A single turn carries every row of the set below to another of its rows. Some are shown first; where does it send the rows asked next?
Dos: [ 16 -13  13  16 -18   4 -10 -21 -17   7  27 -21]
miris: [ 13  10  23  32 -15 -18  16 -16   4  -1   4  19]
fizav: [  3 -28  26  17   4 -13   0 -12  -3   8  14 -19]
Bulev: [ 28   1  13 -10  -2   7   2 -14   6  -7  21 -12]
pob: [  8   4  13  21 -16 -18   5 -24  19   2 -10  11]
nite: [ 11  13  28  32 -10 -11  20 -19   6   0  -2  17]
vab: [ 15  18  31  15  -4  25   9 -33  -7  -9   2 -10]
Seti: [ 20   4  13  15 -24  -1  -4 -19 -16 -14  30  -4]
vep: [ 34  11  18  13 -15  15  -1 -26  -7 -16  11  -8]
ved: [ 31  -7  17  13 -13  13 -10 -23 -10   5  14 -25]
zonid: [ 17   8  23  -8   7  19   9 -20   9   0  12 -13]
Vol: [ -4   7  26  -6   8  15  14 -21   2   7  20 -11]
pim: [ -1 -25  34  18  11  -4   3 -15   0  11   8 -21]
Leva: [ -9  13  32  19  -4  17  14 -32 -14   1  15  -6]
Vepof: [ -8  -1  17  -4  -2   2  10 -16  -4   6  35  -7]
zipe: [  9  11  25  33 -11 -15  19 -17   4  -1   2  19]
kifo: [  0   3  16  22 -15 -16   7 -25  18   4 -10  12]
tunit: [ 17 -28  24  16   2 -13  -6 -11   1   2  12 -21]
Ledi: [ 19  11  23  31 -13 -15  15 -16   6  -3  -1  17]
figun: [  0   4  13  22 -16 -20   6 -24  17   5  -8  13]
zumo: [  4   4  14  21 -14 -16   4 -25  19   3 -11  12]
noz: [ 17  12  26  30 -10 -11  18 -19   8  -2  -3  17]
vut: [ 13  -4  10  -7  -7  -2   3 -10  -3  -2  35  -8]
dube: [ -1  -5  29  18  -3  20   3 -31 -13  15  12 -25]
Tib: [ 20  -3  26  15  -5  23  -1 -29  -7  10   4 -27]
mopa: [ -7   5  20  19 -18   1   7 -24 -21  -3  32  -1]
rad: [ 22 -25  28  15   7  -4  -3 -14   4   2   2 -24]
bafu: [ 10 -23  34  15  12   0   1 -16   5   6   0 -24]
Giri: [ -3 -10  21  19 -13   6  -1 -26 -18  14  27 -20]
Der: [  4   3  12  22 -17 -20   4 -24  17   3  -8  13]

fizav moves to rad
dube moves to Dos
zumo moves to figun
Where do these go?
mopa moves to vep
Bulev moves to Vol
zipe moves to Ledi

